The rows below come in pairs that one turn or mirror swaps. Which row does each named row swap with?
Sasu: [-20 -11  11  32  -4 -42 -26  -9  28  11  19 -42 -13  -9 -14 -45  -4   3
   0   0]
bomep: [-24 -11  12  -5  18 -23  13  23  10 -10  -8 -33  25  14  19   8  -3   9
  -8 -24]
tez: [ 12  -2  15  -3  29  14  17  14 -10  17  33 -43 -13 -26  -1   7  16 -25
  -3   5]
Mig: [ -6  -4  -2 -44  20 -24 -24 -18  21   1  -9 -40  -3 -49  14 -24 -29  25
 -21 -14]
lumup: [ 18  32 -29   6  16   4   4  -5  16   2  25  -8  37   1   0 -26   8 -23
   0  17]
bub: [ -7 -25  10 -20  18  16 -27 -27 -18  19  29  -7 -14 -28 -17 -15   5  -9
  15  35]
Fegu: [ 17  47   2 -18   0 -16  -6 -17  12  24  -4 -35  -9 -51 -24 -23   8   1
   8  12]
div: [-10 -21   1 -25  18   0 -38 -26 -17   3  33  15  -6 -10 -10 -22   3  -2
  15  27]
somi: [ -1   3 -12 -20  -6  17 -36  -9   0 -16 -24   1  33 -25  19 -20  17  22
   2 -25]
Dumen: [-20 -10  17 -11  21 -31 -24  -5  20   8  10 -71 -17 -43   0 -21 -22  28
 -13  -4]
tas: [ 25  21  -2 -21  33  13  17   5   1  20  33 -39   3 -34   4  -1   9 -25
 -11  17]
gadit: [-23 -10   7  -6  12 -42   7  18   0 -19  14 -16  35  20  12 -14   0   7
  -7  -9]
Dube: [-21  -7  19   5  13 -39 -33  -8  22  12  18 -59 -30 -27  -4 -37 -14  18
   2   0]
guv: [-23 -10  17   4  13 -43 -31 -14  24  12  12 -65 -25 -23  -6 -25 -13  17
  -4  -4]
tik: [ 20  22   2  24 -13  -5 -29   5  16  -9   6 -40  16 -34   8 -32  42   9
   3 -24]
Razo: [ -2 -11 -13 -16  -3  20 -39  -9   5 -14 -28  -3  27 -30   7 -17  15  26
   7 -20]
zudat: [ 19  35  -8 -21   8   0   6 -14  22  25 -12 -42  -8 -56 -16 -24   4   2
  14  12]
madel: [-14 -25   4 -16  23  21 -29 -21 -21  16  23  -1 -13 -15 -16 -18   5  -4
  22  28]
maz: [ -2 -12  14   5  28  16   3  12 -22  18  34 -33 -17 -12 -10   3  29 -15
   8  17]
tapub: [ 16  19 -15 -21  34  13  21   6  12  15  31 -23  26 -25  10 -12  -1 -26
  -9  19]
Rebe: [ -8 -28   3 -18  25  12 -24 -30 -17  16  27  -2 -14 -13  -8 -24   3  -9
  25  30]
tese: [-28 -13  19  23   2 -31 -29 -14  20  11  23 -58 -25 -18  -9 -32  -7  13
   1   9]
dek: [-32 -12   0  -1  26 -40   5  20   6 -10   5 -31  27  16  15  -2  -1   2
 -13 -11]
Furur: [ -8 -20   1 -20  18   6 -32 -23  -9  10  37  19   3 -15  -1 -15   5  -3
  19  34]
Vuvut: [ -1  -1  -8 -48  15 -10 -27 -18  12   1 -12 -31   8 -52  18 -19 -24  31
 -10 -18]
Dusef: [  0  -3 -14 -34  -6  11 -35 -10   2 -12 -23   1  13 -47  13 -11   1  33
  -2  -9]
tuto: [-20 -15   2 -13  17 -14  21  20  11   3 -11 -51  25   3   8   2 -15   2
  -4 -27]
Reg: [ -2 -19   9 -11  12  -3 -30 -32 -15  21  33  10 -12 -15 -10 -22  -4  -4
  16  33]
Gamem: [ -3  -6 -14 -26   0  11 -20  -7   3 -13 -29   2  27 -42  26 -19  -3  27
  -4 -20]
Dif: [-15  -6  -3 -17  19 -39 -27 -21 -14   8  38   9  28  -3  -2 -23   2  -3
   0  33]
balo: [-28  -5   5  -4  16 -40   3  24   2 -10  11 -19  32  23  10  -9   8   1
 -16  -6]
fepa: [-28  -2   9  25  -6 -40 -28 -11  16  20  23 -56  -9  -3 -15 -43  -2   6
  10   5]
Rimat: [-17 -15   5  -4  23 -38   6  27   7 -12   2 -27  34  13  13   2  -3   3
 -16 -11]
nadu: [  2   1 -18 -18  -6  14 -20  -6  -6 -15 -35   0  26 -32  12  -9  13  31
   4 -16]
vulin: [ -2  28 -27  17  -7  -2  -8 -12  24  10  18  -8  32   0 -19 -38   6 -14
  20  11]
vudan: [ 17  27   0  29 -14 -11 -29   5  18  -6   8 -37  15 -34  12 -27  40   5
  -6 -21]
runi: [ 19  23  -1  25 -11   0 -25   5  16  -7   1 -39  15 -39  10 -22  42  -3
  -6 -22]
nafu: [-14 -19  18 -11   5 -29 -21 -13  24  11  13 -64 -26 -32  -5 -35 -20  26
  -6   2]
veso: [  2  -6 -21 -20  -5   9 -31 -12  -2 -17 -36  -5  25 -30  12 -19  11  26
   2 -18]
bava: [ -2 -23   2  -7  21  18 -27 -34  -7  17  34  -3 -12 -18  -6 -23   4  -3
  25  32]
Diz: [-19 -14  10 -12  23 -20  24  28  11   0 -12 -36   6   2   7  -4 -16   2
 -11 -27]
Silit: [ 25  47  -9  10  -7 -18 -22  -7  18  -1  15 -31  23 -44   4 -29  33  -4
  -3  -2]
Zulo: [ 14   6  14   0  27  16   9  10 -12  19  33 -39 -15 -22   0   2  25 -29
   0   6]
Zegim: [ 15  -6  12  -3  28  18  15  16 -16  14  34 -43 -10 -23  -6   3  18 -21
  -1   9]
gop: [  4  15 -16 -29   8  21  20  -2  23  31 -14 -38   0 -35 -20 -14 -14  -1
  13   2]
Tuse: [ 13   8  -2  21  -8   8 -33   3  18 -14  -7 -42  15 -34  11 -17  35  18
   4 -34]
gule: [ -4 -17 -12 -40   2   9 -33 -10   7 -12 -26  -2  17 -44  12 -19   5  28
  -4 -12]
Nobad: [-21  -3   1 -14  21 -53 -18 -10  -6   2  30   7  26   3   2 -26   0  -8
  -8  23]
Pupe: [ 26  54  -7  -4 -12 -23 -23 -13  19  11   5 -30  11 -47 -12 -32  16   3
   3   5]
retu: [ 14  22 -26  -3  25  10   9  -4  23   2  26 -13  42 -11  14 -23   2 -25
 -12  11]
boreb: [-23  -2  11   0  23 -51 -12  15   2  -7  22 -21  36  21  12  -8   4   7
 -11  -2]
sol: [-18 -14  19  -9  10 -30 -27 -13  30   7  15 -66 -26 -35  -7 -28 -19  16
  -4  -8]

Furur pairs with Dusef
Rebe pairs with veso
bub pairs with somi
div pairs with gule
boreb pairs with Dumen
Nobad pairs with Mig
bomep pairs with tese

The rows below come in pairs that one turn or mirror swaps. Which row does each named row swap with?
Bos: [ 49  11  -7   2   5  17 -17  14 -18  -9   5  22   9 -12 -36  -2 -27  -7
  20 -36   8 -31  34]
Sogo: [  9  -2  -9   9 -22  -8 -15 -17   8   1  13  22   9   7 -37  31  52   2
 -21  -1 -13 -19  38]
nal: [ 30   7   9 -36  32 -36 -27   1  -8  -3 -30  10  32  23  -7   0  -7  14
   5  -6  27 -29  12]
bukos: [ -2  -9 -19 -31 -16   3  13  13  36   6   1  11   1  12 -16  12 -36 -21
 -18  -2 -11 -44  10]
Kizu: [ 26 -21  29 -22   6 -32 -13  10  17  -1 -11  30  39  10   9  17  -5  28
   4  -4   8   0   0]
bamil: [ 27 -10 -10  12   5  -8  16  -7 -23  15 -32  -1   8   0   9  26  -2   8
  21 -29  10 -24 -24]
fif: [ 19  20  -5  17  -2  -2   7  34  -6   0 -15  36  -2 -14  19  -7 -12 -17
 -40 -21  25 -25 -21]
Kibe: [ 19  16   6  -1  37 -13 -17 -15  18  30  24  29  -6   1  -3  21   4  15
 -28 -30  31  -6  20]
suzat: [ -9  26  -8   0  20  14 -13 -19  10 -12   6  -2  38  37 -29   2 -10  -7
   8 -16   1 -45 -14]
zeko: [ 19 -41 -40   5  14 -21  12   7  15  28   7  11  14  22   0  11 -16 -19
 -13   6  24 -29   4]
Gif: [ 15  19  -7  21 -18 -24   2  42 -22   7 -11  30   3   5  -3   3  -1 -11
 -57   2   6 -23   0]
dipus: [ -2  10 -18 -10  19   5 -32 -35  26  -4  -3  31   8  -4  -7   7  46   9
   7 -33   9 -14   7]
Paze: [ 44   5   3  23   4 -15   3 -28 -13  15  10  35  26   9  -9 -21 -10  23
 -18 -31  -1   6  -5]
naz: [  4  17 -12 -37  20   1   1  16 -14 -34 -19  36  -8   3   4  24  24   9
   8 -21   5 -32  -8]
gaz: [ 10   5 -17   1  17   2 -15  23  16  28 -24  35  13  18  -2  11  14  26
 -43  -6  -9 -64  -8]
Pabi: [ 63  10 -28   3  15   8   0  17 -21   8 -13  32  -8  10 -38  37 -15  -2
 -33 -23  15  -7  18]
nubu: [  1 -18 -23 -22 -27 -18 -15  10   5  28 -14  49  21 -15  -6  34 -12 -26
 -26 -19 -13 -19  22]
pake: [ 52  10  17   7 -21  -4  -4 -16  19 -14 -15  12 -12  -5  -3  20   8  -4
 -29  27  -8 -33  -1]
lopo: [  0 -19   4  -4 -11  34 -34   0  -1 -16 -30  44   8  46 -34  30   5 -10
 -38 -18  -2 -22   6]
Betus: [ 11  -9 -10  22  -3  13 -28 -16 -25   0  -7  42  12  17 -18   5 -31 -18
 -14 -26  19 -35  57]
sefi: [ 19  -4  -1 -29  -5   5 -42 -25   9  -8   5  -4  -9 -19 -23  38  34   6
 -22 -27   5 -17   9]
Ludok: [ -7 -18 -16 -13  -1 -10 -21  -7 -50  16 -33   3  48  -7 -15  -4   0   5
 -18   1  16 -32   8]
fus: [ 21 -34  -6   8  -3   6 -28 -11  -1   4  11  29  59 -18   0  21 -11 -23
  -1 -23  22   2  -7]
molo: [ -8 -22  -3  -1 -28  16 -28  -9  12  28  -8  -7   2  24 -32   4  15 -16
 -27 -13  -8 -50  12]
Nela: [ -9 -20 -19 -38 -14  -3   9   9  33   9   0  11   7   9 -21  12 -35  -9
 -26   4 -17 -34  13]
Tugul: [ -5  -1 -33 -38 -16 -12  19   9  21  -2  -6  10  10  19 -22   5 -37 -14
  -8  -7 -11 -27   8]
nofi: [  2   5 -30   0 -20   6  -7  -4 -10 -35 -47  28  24 -13 -18 -30  -2  -2
 -38   7   2 -19  -6]
Dodu: [ 11  44 -15  -9   0   3   8  26   4 -19 -24   1  -5  16 -24   4  19 -19
 -12   6 -22  -9   2]
kabe: [  6   5  -6 -11  44  16 -13 -19   4  12  -3 -18  13 -18 -11  -8   0   1
  15  12  12  -3  15]
kup: [ -4 -11 -23 -11  -1  -7 -13   0 -56   1 -37  11  41 -14 -18 -14  -4   8
 -21   1  19 -28  14]
vefan: [ -4  13 -26   8  -1   7 -10   1  -3 -38 -44  35  13 -13   1 -31   4   3
 -37   0   1  -9  -7]
renob: [  5  13   6  -3  35  -6 -16 -11  31  21  23  31   3  14  -1  16  -1  10
 -33 -32  37  -8  19]
fid: [ 38  18  22   9 -13  26 -12  -7  -8 -21 -20  27  13  23   8  30  -8  16
 -20   8  13 -55  -5]
Pek: [ -6  29 -33  -9   3   8 -16 -19 -21   5 -17  35  26  10   4  30 -21  12
 -37   0  14  21  -5]
Kime: [ 11   0 -11   3  21   5   2 -21  16 -45  14  26  17 -18  10   2  -7  16
 -11  22   9  -5  15]
veta: [ -4 -19   3   2  -2  26 -25  22  -4 -21 -29  42  -2  43 -24  34  -3 -11
 -47 -22   7 -27   9]
kemul: [ 15  -8  16   4  14   7 -12  24  11  -8 -24  17   2 -35 -37   3  -4  12
 -13  -7 -34   5 -15]
vedeb: [ 21  10 -18  24  22  -7  -2   7  34 -14 -23  13  26  25 -19  37 -11  31
 -34  10   0  -8  29]
pevek: [ 47   7  -3  -7  12  16 -13  15  -6  -3   3  21   7 -16 -37   1 -39  -5
  15 -38  11 -20  38]
duvol: [ 44   0 -14   4  14  26 -16  10   4  -3   1  16  -8 -25 -37   6 -26   3
  18 -23   5 -29  43]
teve: [ 33 -27 -18 -18  33 -19   0 -26  10  24  -3  13  14   5 -23  21 -41  26
 -12 -16   2 -13   3]
vemon: [  5  -6 -12 -12  11   2 -35 -34  22   0  -5  27  12  -2 -29  10  49  11
  11 -32   8 -20  21]
nid: [ 52   6 -29  30  -1 -10   5  27   3 -11 -17  26   0  21 -21  18 -18  -7
 -11 -11 -16 -58  -3]
Lotug: [  3 -25 -18 -11  40  13 -28  19  49  -5  -1  23  22   6 -11  29  -8  -1
 -42 -15   0  -5  -2]
fofi: [ 19   0   0  22 -26  -8 -22  -9  -3  -3   1  21  10  13 -41  29  42   2
 -29   1 -17 -15  38]
Nimas: [ 21  12  -9 -21  36   5 -19   1  15  11   4  14  16  -4 -69  23  10   4
 -13 -18  41 -14  20]
dasi: [ 23   9  -5 -11 -15 -20 -29 -18  -4 -26 -13  71  36  10 -15   1   3   5
 -21   1   9  15  -7]
Nute: [ 32   3  -8  -2 -16  -2 -41  13 -20   9 -18   9  50 -12 -47 -17 -15  -2
 -23 -27   0   3  23]
nin: [ 21 -39  -8   8  -9  11 -39  -4  -3   2  -8  34  61 -13  -8   5  -5 -21
   2 -15  12  -2  -8]
vulov: [ -2 -11 -13  42  12  -1 -28  24   0   5  -8  36 -11  11  15  14  28  -3
  15  -5   7 -12  15]
sar: [ 10   3   5   2  28 -11 -24 -19 -10  45  27  16  15   2  -7  19   4  13
 -23 -18  37 -18  24]
feki: [ 33  -3 -11  17   8  25  -5   2 -20 -24  -3  18   6  13   0   2 -15 -31
  -9 -50  11 -13 -29]
pifa: [  1 -21   0   1   6  17 -45 -15   0  -1 -26  56  -3   7   3   9  24   6
  -4  10  20 -55  -9]
gor: [ 34 -28  -4  19  -3  -5 -15 -47 -13   0  14  -7  14  12 -38  23  17  -1
 -24 -19  -3  -5   1]
vedib: [ 10 -10 -12  11 -21  -7  25  15   0  -8 -11   8  -1  -8 -33 -17  -1 -32
 -21   9  24 -30 -23]
Sesi: [ 14  24 -14  17   0 -18   8  34  -8   2 -15  30   1  -1  18 -11 -13 -13
 -47  -8  21 -35 -16]
veb: [ 16 -17 -29   1  14 -17 -34  36 -20  -7 -40   3  41  11 -32  12   9   2
 -41  -3  -2 -43  -6]
kub: [  4  -5 -17   3  -9 -17 -28  17 -15 -49 -20  -4  28   7  -8 -29  -7  -8
 -26  -1  21 -28   9]

Dodu pairs with kabe
fid pairs with Kizu
fus pairs with veta
Kibe pairs with Sesi
suzat pairs with kemul
sar pairs with Gif
teve pairs with nid
Betus pairs with nubu
veb pairs with gor

